Here are some points:
[-40 -28 -16 16 -1 26 -27 -14 38 64 -12 -18 -4 12 -46 -27 36 6 -6 -44 56 44 28 47
 -21 26 10 -2 37 -45 -37 30]
[30 37 17 8 -8 -10 -24 19 -31 -15 -6 -32 -43 -39 70 -15 -16 4 64 9 87 22 -66 -12
 5 -55 -43 36 -44 -8 73 -16]
[54 18 64 9 -27 70 72 82 -50 -55 -9 -77 -16 -34 36 59 28 33 73 16 -61 -91 -63 16
 79 -48 11 51 -36 62 96 -30]
[31 -13 -26 18 4 54 -42 -13 17 -46 -12 26 9 -24 45 -45 5 34 -8 15 -2 -3 -18 -45
 4 40 -5 -17 -4 67 -5 47]
[17 -43 23 30 7 -26 37 50 -51 -27 33 -69 -6 15 -61 31 47 10 50 -3 -64 -46 -43 8
 -3 10 8 -12 -7 49 17 -55]
[3 11 34 -27 -1 -22 -16 -19 27 41 10 -46 -36 -9 31 3 4 -2 51 21 79 -4 -39 10
 41 -39 6 78 18 42 -34 23]
[-110 -47 -5 -35 -7 32 -15 -8 -7 43 0 7 19 12 -65 16 37 -48 -17
 -21 48 14 27 38 8 -22 32 25 71 -64 -21 44]
[16 0 5 7 -13 -8 23 -7 1 -5 26 -21 -14 17 6 17 21 11 23 3 -14 -17 -14 -7
 -1 11 -1 -49 -23 13 -1 -64]
[15 16 -22 -12 16 26 -23 -19 18 13 -15 20 33 4 11 8 -46 -15 -47 6 16 24 -25 30
 -22 -8 2 10 -13 -37 -22 1]
[-5 25 -22 -50 5 -1 -23 -21 36 -13 -15 5 16 7 27 16 -22 -20 -12 -22 48 50 39 -27
 7 22 -17 -15 -18 -34 -21 28]
[24 -54 22 32 -7 -6 -21 -39 -30 -16 23 22 -16 9 -50 -8 54 35 26 -21 -6 -9 24 -6
 -4 27 -32 -25 7 26 12 1]
[14 9 -24 -15 0 16 -9 0 0 34 -48 -25 -45 -53 6 -14 -12 -25 38 19 96 18 -5 -33
 44 -7 1 60 16 3 43 -2]
[7 -46 -1 32 -46 29 47 -1 -38 -61 -12 26 5 39 -11 10 55 12 -27 -39 -27 -23 25 1
 1 27 9 -31 32 8 26 -31]
[33 -31 -26 25 -9 -32 -24 -4 -4 -50 19 3 25 6 14 -21 22 58 -20 -7 -4 -30 1 -42
 -49 -15 -43 -47 -33 42 57 -44]
[-89 -17 11 -52 18 19 11 6 8 37 -19 52 10 19 -43 32 -27 -50 14 9 -10 4 28 -7
 -16 9 37 -8 6 -38 -46 29]
[41 1 -43 16 -9 2 -10 11 -41 4 1 -33 -24 -16 -14 -15 25 2 -4 10 27 -8 -3 18
 2 -15 -24 -38 -16 24 59 -31]
[-14 -4 -24 -18 37 -38 -22 -43 83 49 8 8 8 42 -42 -18 -44 -8 8 -10 46 7 -3 28
 -65 26 -19 -46 9 -61 -89 12]
[-53 0 25 -22 16 29 -15 -7 -23 19 -5 16 13 15 -54 66 22 -15 30 -18 -15 -6 -24 34
 28 -34 4 2 9 -40 -28 -40]
[-86 -58 3 30 -4 4 52 -9 -52 -36 -17 4 59 51 -63 28 20 -14 -101
 -25 -97 -42 42 10 -18 69 29 -68 -20 -32 -17 -10]
[15 -65 20 -8 -16 -10 -26 -27 -37 -59 -22 28 29 5 -15 -21 61 18 8 11 15 51 23 -37
 32 22 -33 41 44 39 21 16]
[29 32 21 -17 41 23 -40 -6 32 64 9 -46 -42 -15 25 -42 19 -4 18 14 64 22 16 30
 5 -44 -6 40 20 24 -21 30]
[22 -15 11 40 11 -21 3 -33 9 -23 16 -24 3 -18 22 30 5 9 -30 -5 -40 -40 -16 17
 -12 -12 38 -47 -40 12 -12 -14]
[87 31 20 15 -4 -32 32 87 -33 1 -5 -77 -42 -56 39 -20 10 37 60 4 -14 -67 -66 -14
 43 -92 -41 -16 -35 80 105 -72]
[12 -16 -4 55 13 9 14 -52 28 -19 -1 30 14 -11 -13 7 4 17 -35 2 13 -5 24 0
 15 35 16 -38 32 -23 -44 10]
[8 -19 -36 5 17 18 -54 -22 -2 -25 23 35 29 -8 34 -16 -4 5 -15 46 51 57 28 -20
 -40 1 -13 13 39 -22 -43 35]
[-30 -4 -18 -28 -23 -15 -26 -24 -28 3 -17 77 27 -13 2 1 2 -12 7 -33 10 27 -15 3
 3 -3 -20 55 39 -52 10 23]
[49 15 -6 24 -30 0 -5 26 -36 10 -13 -12 8 46 -22 36 34 72 10 -33 -22 -12 -5 -16
 -29 -26 -29 -25 -28 5 62 -26]
[-5 55 -25 -1 13 -21 -12 4 2 34 -15 -10 -32 16 17 24 -58 -3 -6 11 98 12 -3 36
 9 -48 24 -34 -46 -66 -6 6]
[-26 -6 14 -33 16 2 -27 -18 28 -22 -25 10 16 21 -1 9 16 -16 -19 0 -6 -1 -19 -12
 -7 -15 -1 -15 -24 -1 -66 18]
[5 33 24 -48 27 -32 25 2 11 43 40 -58 -23 -26 50 9 10 2 62 24 81 21 -27 37
 29 -27 23 58 -6 -4 -20 44]
[-1 14 26 15 43 -14 -11 3 25 -15 4 18 14 -43 36 16 -43 15 8 30 94 45 -42 -8
 9 -27 19 -30 11 13 -49 27]
[-12 -97 -24 -1 -27 -4 -9 -30 -35 -9 -18 21 50 55 -100 29 30 30 -95
 -42 -62 -18 41 -4 -14 37 -19 -67 -15 -15 -10 -37]
[-41 2 13 -32 53 -36 -20 -24 66 -28 13 0 6 -25 47 -23 -52 -24 10 55 -9 3 18 -20
 -12 6 23 33 21 -4 -71 67]
[-8 -81 -3 -45 -1 14 -53 1 15 -24 -20 -8 48 61 -88 -5 16 33 -63 -35 -34 5 51 0
 -8 36 -5 -25 38 38 2 -4]
[56 23 -14 31 19 -41 16 23 13 13 18 -59 -51 -2 53 17 -6 11 15 9 1 -18 -41 19
 -4 -46 4 -18 -44 54 19 -46]
[-45 -2 -11 4 -17 9 9 -5 -33 -7 17 35 -9 -42 -10 51 7 7 -11 14 46 -11 -11 24
 -15 2 -2 -40 19 -55 -17 4]
[8 35 -11 15 4 -19 20 -2 6 38 4 -51 -15 0 16 14 -26 -13 -6 17 8 -47 -42 -6
 29 -48 18 -19 15 59 -19 -19]
[79 49 21 -23 -13 -8 -21 25 7 36 -4 -29 -37 -79 81 19 -46 36 46 15 38 -5 -65 22
 62 -79 -26 0 -71 41 65 23]
[49 -55 1 16 26 -13 59 32 -36 30 7 -56 -23 -63 0 40 -45 42 -4 -9 -48 -56 -5 5
 44 0 -34 -14 -22 50 24 -49]
[9 18 14 -9 -16 46 -2 7 12 -28 -18 19 3 1 21 1 -15 -34 -8 41 12 -25 10 -22
 1 -1 -20 -17 27 1 31 -34]
[15 48 -20 -12 -10 -10 22 7 35 38 33 51 4 -28 63 15 -56 -14 -10 18 51 -10 -27 -26
 10 -16 13 19 -8 -32 -39 2]
[-16 55 60 -52 48 -14 -52 56 39 -27 -9 6 -35 -84 50 -20 -52 7 35 63 -27 -3 -44 -18
 46 -21 -29 64 50 31 -2 28]
[9 -54 71 16 9 -16 18 25 -41 -1 -8 -71 -15 -4 -28 9 48 33 40 21 -84 -21 -11 27
 15 6 51 55 54 66 -2 25]
[-13 19 16 -1 16 22 -17 13 5 26 -17 23 -21 -20 18 -32 22 -50 10 15 27 25 3 4
 29 -32 32 55 38 -7 -24 42]
[-36 -39 -25 27 -26 7 -8 2 37 11 -10 6 35 11 -35 4 30 5 -55 -5 6 -9 45 47
 -32 2 -4 -83 -20 -73 -47 20]
Then 24 other points, each followed by its number:
[45 57 -28 20 37 3 -17 -14 33 6 -6 18 -57 -79 55 -4 -50 19 58 56 110 41 -8 -29
 0 -22 -31 15 10 23 51 35] 0
[31 16 -19 26 2 1 -8 -7 7 -6 4 -13 3 22 -13 -8 20 17 -24 -14 31 3 18 21
 -56 10 7 -8 -10 17 13 -2] 1
[-3 -12 31 -47 -33 13 -51 -14 45 -29 -37 -30 9 30 -17 -55 12 48 7 1 15 34 8 -58
 22 26 -9 -13 29 36 10 33] 2
[-66 -13 -83 -21 -33 -27 -16 -61 35 -33 0 64 44 27 -3 2 -7 17 -83 -11 -7 35 39 9
 -51 26 -13 -62 -22 -55 -28 24] 3
[25 34 -5 67 28 -36 -25 20 -7 1 41 50 -40 -51 37 -24 -3 12 52 31 67 76 -12 31
 -1 6 -12 53 -13 -9 18 31] 4
[49 16 -1 26 -4 34 28 26 -4 -16 -16 -9 -2 8 2 50 19 -30 -43 32 -23 -62 -32 -14
 19 -10 12 -44 -34 12 21 -57] 5
[63 -16 -22 1 19 -35 -40 -62 7 -23 37 32 36 26 8 3 -24 33 -32 -4 57 45 34 -53
 -34 -18 -35 -61 -41 -3 10 -1] 6
[52 47 -19 9 12 -11 -33 29 -2 -14 53 19 -19 -41 42 -12 -22 14 43 -17 63 6 -17 -21
 0 -43 -25 24 -18 14 -5 6] 7
[20 48 17 -2 -26 3 33 20 -33 -9 -8 22 -8 -22 4 20 -54 -48 9 -14 10 37 -42 -13
 18 -28 -34 30 -65 -33 9 -27] 8
[15 37 -27 2 -52 54 22 28 -36 -41 -9 8 21 -15 -5 34 -22 2 -9 -13 -62 -41 -41 -7
 27 10 -43 -15 -53 10 89 -32] 9
[12 42 -9 0 47 -19 -25 -18 45 28 34 -35 -34 -36 84 -61 -35 1 -15 -3 84 12 -24 7
 -8 -53 -9 -29 -9 6 -23 -39] 10
[-109 -67 -36 17 -16 -30 16 -96 49 8 5 51 43 77 -65 0 8 -8 -70
 -47 -26 18 39 -7 -53 49 12 -24 27 -45 -56 23] 11
[64 25 44 -25 5 4 27 84 6 5 16 -60 -41 -47 -10 37 39 8 88 -9 6 -42 -41 -27
 23 -52 -2 65 13 41 57 -38] 12
[20 15 22 -27 19 -26 -28 14 -9 14 16 -9 -9 -16 33 -49 -24 -45 52 15 31 45 -44 -3
 2 -56 -23 18 17 3 -33 -23] 13
[-2 38 43 -39 28 -8 -19 -28 17 40 2 36 -11 -41 -17 7 -51 -19 57 -4 20 14 -23 38
 21 47 -20 42 26 -24 -57 66] 14
[28 12 55 41 20 18 127 30 -21 35 13 -24 -14 -22 -3 -13 -24 -21 23 -45 -79 -35 -29 21
 -6 43 5 12 -25 -4 -2 -23] 15
[13 9 -22 9 19 20 71 32 -12 2 -24 -54 -27 -46 7 -25 -17 24 16 7 -16 -58 10 -1
 -1 -23 -21 -67 -25 11 42 -45] 16
[-38 -56 -21 36 3 17 -26 -40 -15 -13 -25 27 14 47 -47 -14 -8 19 -40 -27 -73 45 48 -14
 -31 47 -10 -79 15 -60 1 -18] 17
[16 47 -16 -48 -4 -18 -40 -42 32 -11 -4 14 -16 -30 78 -41 -56 9 -3 30 10 -11 -16 -49
 -5 -5 -30 -36 -16 42 26 44] 18
[13 22 29 17 16 -23 51 33 -18 -12 15 -15 5 3 -17 3 -17 -6 22 -33 -69 -42 -33 21
 -1 8 -11 -3 -58 -3 -7 -58] 19
[4 -21 10 3 2 -27 -43 -21 34 -14 16 -28 -15 -1 43 -70 25 21 22 7 14 34 11 -65
 -12 3 -42 47 4 35 16 -17] 20
[7 7 24 -33 -40 -25 -11 -11 2 14 23 -14 25 17 7 -4 -44 -30 14 -4 40 31 1 8
 10 -15 28 26 -9 -63 -16 48] 21
[-81 -42 -28 -47 23 -6 -2 -24 24 13 -19 21 45 83 -33 9 -2 -29 -53 -7 -42 14 -6 -22
 -45 -15 -6 -20 -5 -6 -42 17] 22
[-35 3 -6 14 9 3 -16 -22 43 23 10 31 -29 -1 -59 -13 0 -36 -14 -4 13 20 29 14
 -15 24 60 -12 25 -73 -40 52] 23
Which of these numbered points is nearest to each point below, looking only along the 6 directions in which the first points spread most? Its number follows each.
[-45 -38 -16 -3 17 10 26 -43 29 9 -14 25 -3 4 -32 9 -21 6 -54 -9 -43 -34 14 19
 -56 64 4 -31 25 -20 -47 -47] > 22
[-13 -62 -15 18 -36 7 -16 -63 -17 -41 -7 61 7 76 -82 -1 83 61 -98 -33 -53 11 66 -2
 -15 38 6 -46 -5 9 15 8] > 17
[-38 -8 -48 -23 14 9 -23 -72 26 16 -34 65 31 44 -25 14 -31 -11 -67 12 -17 25 48 -46
 -59 14 -35 -44 -30 -28 22 2] > 3
[-17 -22 -32 -21 -55 53 -8 -29 -10 -33 -32 47 13 81 -65 -4 35 -19 -93 -62 -53 -40 53 -5
 -23 32 8 -43 16 -7 50 -16] > 17
[36 -12 -43 3 -5 -25 -17 -16 33 -2 -33 17 15 -26 74 5 -45 6 -46 25 -8 8 2 -12
 -2 32 10 -9 -15 -16 9 11] > 18
[58 24 -78 -16 -47 -3 -34 0 11 -26 -24 29 -38 3 21 19 -2 30 -36 13 46 -3 18 -11
 -30 -6 -42 -50 -26 2 72 -37] > 6
[-13 -77 -30 -7 -35 6 -3 -45 -41 -39 -9 39 65 102 -78 -11 38 43 -127
 -29 -109 -22 38 -28 -28 21 6 -72 -42 -13 16 -41] > 17
[6 59 -20 -30 62 -53 -52 -20 65 21 26 5 16 -86 94 -50 -54 -49 -24 38 126 17 -4 13
 30 -34 -14 10 17 -14 -54 48] > 10
[50 -5 7 7 -3 -27 21 -27 -14 -17 9 0 12 -14 -33 12 9 35 56 -30 50 14 -1 9
 -34 -5 -40 -10 -50 -13 -20 -1] > 1
[-92 -14 -60 -7 -52 -19 -42 -70 17 54 9 63 14 55 -9 -10 -38 -33 -111
 -12 18 41 52 13 -61 0 51 -45 -15 -61 -45 52] > 3
[34 -23 3 24 23 6 -38 -31 31 16 2 9 -12 -5 47 -27 16 42 14 23 44 26 7 -62
 -30 12 -28 22 -18 15 26 19] > 20
[-13 -39 -17 -2 -21 -7 -54 12 1 -72 -24 43 5 16 -12 6 26 -26 -12 -18 -8 33 27 -37
 -3 43 -39 21 22 -10 5 -7] > 2
[33 3 -30 16 -16 10 34 11 -32 -22 4 22 28 1 25 -9 -12 34 -36 37 -37 -8 -11 -38
 -2 -7 14 -34 -25 12 32 9] > 5
[-43 38 -32 -1 -7 18 8 -34 32 -24 5 51 16 -31 51 10 -12 -34 -44 24 9 -16 1 4
 -30 -20 13 1 -10 -34 -29 40] > 21
[19 1 -25 36 39 1 -19 -22 30 -23 27 -14 -54 -38 45 -67 -7 -11 17 60 29 14 3 -50
 -37 12 -26 -11 1 27 -12 9] > 18
[-59 -1 -54 -22 -26 6 16 -46 16 32 -11 75 60 77 -35 54 -11 -21 -127
 -44 -19 -9 40 18 -29 -8 0 -79 -29 -66 -19 -2] > 3
[12 48 47 -18 17 13 -14 17 -29 35 13 -31 1 -27 40 30 -19 23 66 15 41 -17 -54 35
 18 -34 13 62 -22 12 -14 -6] > 13
[-34 57 10 -25 32 -12 -46 -20 37 0 -13 11 -17 -60 58 -60 5 -11 78 20 106 75 -5 -5
 6 -3 -8 87 34 -20 -2 60] > 4
[50 -19 0 18 7 -1 20 8 -6 21 -20 -31 -13 -26 7 31 14 46 -5 -10 11 -38 -24 10
 13 -25 13 -28 -27 53 45 -36] > 16
[-3 -43 -17 -19 -17 12 -26 12 -8 -77 -33 31 3 32 25 -49 -1 -15 -70 8 -25 -8 28 -59
 -13 29 10 13 13 45 37 5] > 2
[-46 -95 -4 -3 -19 -24 3 -62 -20 -40 12 14 20 50 -81 8 23 36 33 -48 -44 64 50 -27
 -43 77 -62 -32 25 -19 -19 -28] > 17
[-6 13 4 8 27 12 -60 -40 56 41 0 -8 -21 22 13 -24 -36 17 32 18 63 25 5 -43
 -45 27 -2 -17 32 68 -33 40] > 20
[49 108 4 -10 43 -27 -34 40 17 -23 -3 -26 -45 -122 127 -75 -84 -54 94
 88 77 7 -93 -51 29 -66 -15 39 7 40 20 5] > 0
[48 23 12 -30 5 15 -40 7 2 3 9 -23 -11 -11 19 17 -37 43 36 22 45 3 -20 -14
 -10 -31 -26 4 -19 53 24 -19] > 7
[94 79 -24 -14 5 -7 -33 59 -34 20 5 -53 -46 -73 95 -20 -68 23 93 65 61 13 -59 -36
 70 -85 -10 53 -69 65 70 18] > 0
[30 22 18 -6 29 22 -11 -14 31 -21 14 -15 -13 -49 56 -13 -15 -6 22 16 2 -47 -14 -46
 30 2 -7 -10 0 14 9 22] > 18
[10 20 28 -9 -3 -14 38 68 -53 16 32 -69 -9 -12 8 -1 26 -4 66 -5 -40 -48 -28 0
 22 -28 10 122 17 36 35 -2] > 12
[14 -8 20 21 -14 -3 -9 -22 35 -8 4 25 -4 -6 37 -39 -36 35 -16 29 -30 -18 35 -31
 -5 6 23 -17 -49 27 24 -10] > 18
[82 33 21 -9 -4 -22 -13 49 -35 10 1 -71 -25 -43 23 28 3 50 74 -10 22 24 -34 24
 60 9 -18 54 22 38 69 -28] > 12
[14 -8 -38 16 -33 8 43 21 -10 -38 -15 5 40 26 -9 4 -20 26 -13 -22 -93 -41 -4 -17
 -24 35 -44 -45 -59 -35 30 -52] > 5
[3 27 67 10 22 -29 77 16 -19 16 9 -16 0 -32 -15 19 -55 -49 79 0 -91 -38 -93 52
 68 -7 12 78 -37 -1 -16 -12] > 15
[127 82 -4 16 0 -21 -32 44 -23 -27 16 -38 -37 -82 116 10 -31 71 72 79 77 -18 -93 -9
 75 -89 5 49 -53 58 31 0] > 0
[-33 -59 40 -2 -41 -18 90 51 -37 -46 0 15 42 -14 -60 42 12 -1 17
 -31 -127 -31 -29 6 34 20 -35 33 -31 10 63 -71] > 9
[-80 -73 21 -5 -7 41 31 -102 5 -11 -13 68 18 109 -54 1 25 -70 -111
 -35 -48 49 57 4 -45 82 27 -37 59 -70 -82 19] > 11
[27 77 8 -51 30 -1 7 62 -4 47 6 -21 -22 -44 65 -4 -49 -13 72 37 61 12 -32 23
 39 -13 7 40 30 12 -1 33] > 13
[12 -24 23 16 -6 25 10 10 -21 -11 -2 -33 4 -5 -8 30 -25 22 15 -3 -58 -8 -5 6
 -46 20 -10 -29 -22 8 36 -37] > 5
[7 18 -17 24 -7 10 22 19 24 15 28 -43 -13 6 -27 56 24 -18 -25 8 -29 -44 -12 -13
 4 -5 20 -17 10 0 12 -41] > 19
Now 24 new points, numbered from 0 again:
[-57 -29 6 -4 -35 -5 6 -21 -10 -49 -16 66 40 38 -106 -20 18 -28 -32
 -35 -72 25 44 -5 -23 87 23 4 27 -37 -6 13] 0
[-15 3 18 -40 -15 -1 2 14 4 -90 -27 20 44 -15 19 74 -20 11 -23 24 -95 -39 -49 3
 28 -24 14 19 -9 22 39 -15] 1
[-11 28 33 10 -9 -15 57 -27 36 30 47 15 11 7 -19 -25 17 1 44 -5 0 12 -22 -11
 -7 13 -1 8 -10 -22 -17 13] 2
[-23 -35 -39 -9 -43 17 -7 -46 -21 -29 14 51 53 69 -57 29 35 7 -110
 -16 -47 12 16 -34 -45 27 -2 -54 12 -20 15 -39] 3
[34 11 32 28 19 -4 60 45 -5 12 25 -40 -48 -69 33 33 -8 41 123 0 17 -27 -59 11
 47 -53 -52 15 -23 41 53 1] 4
[-41 -45 0 9 3 -8 31 -28 -20 52 -36 32 6 23 -31 -7 8 -3 -41 -25 -18 25 19 -8
 -11 43 15 6 29 -13 -4 23] 5
[-55 -37 -50 22 -56 23 -7 -31 12 1 -26 12 11 113 -24 24 24 -32 -41 -17 -30 -2 75 41
 -92 29 1 -64 20 -41 -11 8] 6
[-15 23 -12 -15 13 14 -45 -31 64 -13 -25 22 22 17 35 -25 -17 -27 5 36 84 27 -4 -48
 -8 0 -3 -6 16 23 -35 68] 7
[18 -48 0 21 -17 -1 -17 33 -6 -32 21 -13 -7 47 -26 -33 38 53 -20 -6 -52 8 11 -18
 -14 -9 -46 -39 -38 49 40 -41] 8
[-2 73 -24 24 18 21 10 31 36 45 6 -7 -11 -44 36 -1 -6 -24 34 14 48 -25 -22 -27
 21 -11 11 3 0 -6 8 -5] 9
[-15 -21 -3 -4 -5 -12 -42 -5 25 -5 -10 47 5 -2 15 -8 -8 44 -2 -29 2 11 4 -7
 -10 6 -15 -34 -20 -16 22 -19] 10
[-9 23 30 -10 36 5 -24 -18 31 -12 29 -22 -35 -20 21 -70 -5 -73 19 37 -24 18 -27 -27
 4 27 1 45 19 29 -26 4] 11
[14 -13 17 56 -26 15 42 1 25 -8 15 -13 -31 7 29 9 47 58 20 2 -23 26 -51 -8
 -13 -25 -13 -17 -32 25 44 -37] 12
[-24 -39 -10 38 -23 -3 29 -3 -56 -34 -4 -25 33 77 -78 1 51 10 -58 -58 -48 -12 40 24
 -69 25 17 -69 -23 -36 2 -40] 13
[-34 -28 -14 9 -12 -19 -24 -32 -12 5 -22 33 45 77 -94 34 20 -45 -64 -46 38 43 55 4
 -14 45 40 -36 26 -65 -70 -5] 14
[-17 -28 40 29 -1 -16 -11 -47 14 5 11 25 8 56 -65 16 9 14 1 -22 -16 -2 -5 6
 -28 17 4 -6 13 -8 -37 -20] 15
[23 49 -14 -5 6 -11 -38 13 17 45 9 -44 -53 -46 31 -11 -15 23 61 39 127 51 -15 -18
 -8 -14 -13 4 28 14 -18 30] 16
[11 -7 -4 -35 10 0 -19 1 21 48 16 -9 12 29 -8 -18 -1 -11 3 6 -4 -11 27 -13
 -2 2 1 -33 -14 -3 -2 13] 17
[6 14 34 1 50 -30 8 21 -8 -3 20 -8 -25 -71 39 -7 -37 -14 27 36 -56 -35 -41 -2
 33 -3 -30 41 6 3 -7 -6] 18
[95 33 35 21 -21 -7 62 12 -17 -37 9 15 -27 -3 28 20 -13 39 61 2 -63 -42 -44 -2
 4 26 3 -26 -74 28 0 -11] 19
[54 40 -1 21 -8 -3 -36 -18 -17 4 4 -52 -57 4 63 -52 34 29 48 21 20 22 -23 -3
 10 -37 -20 -17 -1 44 26 5] 20
[38 5 46 31 23 19 6 -13 -32 7 23 32 -12 15 11 -1 22 -33 -14 36 44 -4 20 11
 -2 1 45 -1 11 -2 -5 20] 21
[-5 -80 -14 46 -36 0 32 -11 -22 -7 -4 39 31 82 -98 -14 50 19 -70 -75 -55 0 74 -17
 -27 45 0 -73 6 -44 26 -68] 22
[-11 -12 -27 -10 1 -3 12 8 -22 19 8 0 8 -11 3 -15 8 27 25 -14 -31 7 -6 7
 27 2 -25 27 20 29 12 25] 23
The same question for these:
[18 -33 7 56 8 -4 18 -10 9 22 -1 12 23 51 -51 -25 54 25 -23 -20 -32 13 36 31
 -2 14 10 0 44 8 -21 28] > 15
[-21 -12 -50 53 -26 -5 17 -11 -57 -19 -22 7 -6 40 -25 -10 38 -34 -74 -15 -25 -10 59 -23
 -13 42 23 -38 -6 -44 22 -23] > 3
[-54 13 16 -4 1 7 1 63 -26 -21 16 -22 -1 -43 11 14 14 -51 -14 7 -97 -45 -55 5
 61 15 36 42 -24 3 -9 -20] > 1
[8 12 9 37 -3 53 -1 16 -13 -5 -4 -2 7 -36 4 -4 -32 -29 16 -26 -18 -16 10 28
 20 -24 -6 -23 26 -38 16 -15] > 21
[-30 -13 7 14 -34 14 26 12 -47 -22 -8 -16 33 37 -20 -2 15 -16 -60
 -31 -127 -59 -11 40 28 34 31 -20 -28 8 -3 -16] > 1
[109 3 17 104 -26 -38 39 18 -42 13 40 -43 -29 15 29 -36 7 34 36 -17 31 3 -29 -21
 -13 -19 -4 -62 -29 6 48 -54] > 12
[-13 -8 -5 -11 9 -36 -101 -104 31 61 39 44 -35 -39 45 -35 13 -4 32
 16 97 56 48 -20 -31 68 -33 37 75 -32 -69 69] > 7
[19 19 -18 -33 -7 -16 -30 -21 71 13 12 6 11 -9 -18 -8 -22 -10 -13 11 50 -3 11 -6
 1 7 27 -3 -21 -23 -49 -12] > 17
[-41 -25 -6 -28 -30 1 12 34 -51 -24 -8 27 27 -18 -12 69 -28 14 1 -26 -47 -23 9 1
 4 43 -12 11 19 -21 1 -11] > 1
[-18 -53 49 16 8 -3 -18 10 4 2 2 0 -32 -27 -15 -66 8 -1 26 -26 -42 4 9 10
 26 -3 7 37 7 16 14 -8] > 23
[-4 2 71 -7 38 -17 17 22 -9 15 7 0 -57 -39 65 -62 -5 -67 85 22 -4 31 -41 -6
 73 16 -9 127 55 44 -23 62] > 11
[-40 -37 -25 32 -10 4 -26 -41 16 42 -9 62 29 50 -62 39 23 12 -81 -15 43 65 58 69
 -23 37 42 -36 13 -93 -42 28] > 14
[30 -5 -15 13 -5 -3 20 45 -47 -48 -29 -33 25 -2 20 13 -9 11 -18 13 -83 -69 -30 -18
 27 -30 12 13 -59 57 16 -41] > 19
[38 11 0 -13 29 0 -38 -3 25 61 -1 -10 -31 -22 51 -19 -39 36 29 10 65 17 2 -25
 -8 -26 -8 4 13 41 -10 9] > 16
[1 -26 30 26 -6 -15 23 -12 -32 11 25 19 -16 -17 -6 5 -6 3 37 1 35 54 -36 -6
 -40 19 28 4 -13 -17 -9 40] > 21
[8 -24 35 31 61 37 62 43 -36 -23 -24 -24 -11 -60 -35 -9 9 -7 3 -13 -86 -48 6 9
 -6 45 -10 -10 -43 42 31 -50] > 19
[-56 42 10 -13 55 27 7 25 46 29 -4 -28 13 6 -15 3 -8 -43 2 -2 1 -26 21 23
 -5 -22 28 -41 -17 -29 -29 -27] > 2
[97 23 30 15 -34 -1 26 54 -36 -25 7 -75 -3 -103 30 54 -26 30 100
 14 -11 -22 -95 27 39 -53 0 25 -38 74 31 -21] > 4
[-6 -45 -20 29 -41 4 27 -39 7 23 29 -50 36 100 -102 12 60 19 -70
 -43 -62 -37 38 17 -29 8 30 -83 -12 -9 0 -45] > 13
[-8 -22 26 -1 15 28 -13 17 -24 6 20 -11 -18 -14 -4 -10 30 16 43 -12 -24 -12 -18 0
 68 -1 -9 33 11 6 22 17] > 23
[-7 -22 -29 39 -57 29 44 -53 15 62 -11 -30 6 101 -68 23 22 -10 -57
 -65 -76 -25 -3 12 -24 -23 21 -113 -52 -24 14 -40] > 13
[-56 1 38 6 50 -14 -5 -19 17 -9 21 -5 -22 3 18 -96 37 -1 1 19 22 31 13 -64
 -9 41 12 19 86 39 -67 49] > 11
[-58 6 7 -29 29 -14 -5 28 -2 -66 15 66 15 -4 -7 -36 7 -49 6 57 14 39 -17 -37
 12 -15 13 65 51 24 -29 26] > 11
[-5 -19 -42 28 -5 -9 8 -9 -6 2 1 67 -36 -9 -4 -11 -6 15 28 23 83 28 47 -32
 -30 17 -45 -27 -18 -38 14 0] > 10
[49 50 34 16 21 22 10 88 -10 10 13 -64 -31 -64 73 1 0 32 58 69 -11 -34 -57 -27
 27 -45 9 18 -3 89 42 -12] > 4
[-38 -59 11 40 -17 35 62 22 -50 45 -7 32 -10 36 -99 31 15 8 -54 -44 -97 -65 4 41
 -43 50 1 -56 24 -26 -15 -29] > 13
[-27 21 -7 12 14 9 15 2 39 -30 5 99 21 32 22 12 1 19 -49 -30 -6 32 2 -30
 -23 4 -8 4 5 -38 -17 8] > 10
[46 -34 24 30 1 -18 47 16 3 -50 20 -21 -57 -29 33 -27 36 46 47 -7 -34 6 -10 -30
 -20 -7 -42 -1 -2 44 36 -15] > 12
[77 73 0 70 -15 -24 30 56 -20 8 57 -10 -30 -82 103 -2 -39 46 99 15 41 -11 -57 4
 61 -72 3 0 -77 35 22 2] > 4
[4 -44 -3 71 16 -21 4 -8 -22 -4 1 -26 -37 21 -75 -12 67 27 5 -43 31 10 56 32
 -38 54 -29 -40 31 -40 -30 -27] > 15
[43 -21 -30 50 -27 45 7 -41 5 -22 -20 18 39 23 -63 4 75 37 -37 -67 -12 -31 65 0
 -23 28 -10 -33 31 -29 64 -46] > 22
[-61 -91 0 -29 -31 40 -22 -13 -8 -24 -40 39 39 47 -40 30 26 7 -19
 -38 -110 10 8 21 -26 98 -13 5 56 -29 -14 50] > 0
[-6 -2 -18 52 -10 -7 -31 -18 -14 -15 16 33 -31 12 -21 -24 22 22 -49 -7 78 40 40 -27
 1 28 -28 -27 19 -53 18 -31] > 10
[-55 -28 -11 -28 58 2 -40 -83 58 41 -8 17 20 -1 14 -41 -22 -35 -52 11 49 51 35 -51
 -22 34 14 0 89 -28 -79 61] > 7
[-55 -50 -33 30 -68 33 47 -38 -3 -2 28 -20 39 92 -118 80 56 22 -39
 -33 -74 -34 27 32 -4 38 2 -39 -8 -16 -22 -77] > 13
[17 -15 -10 0 -18 4 20 38 -33 -5 25 -36 -17 14 10 1 25 41 15 -6 -70 -34 -40 -20
 12 -50 -12 15 3 48 52 -21] > 12
[47 3 -46 0 -32 4 -78 -23 17 -6 -4 34 -23 5 29 -9 4 28 -30 17 49 -25 -15 0
 -60 -52 11 -19 -6 5 26 20] > 10
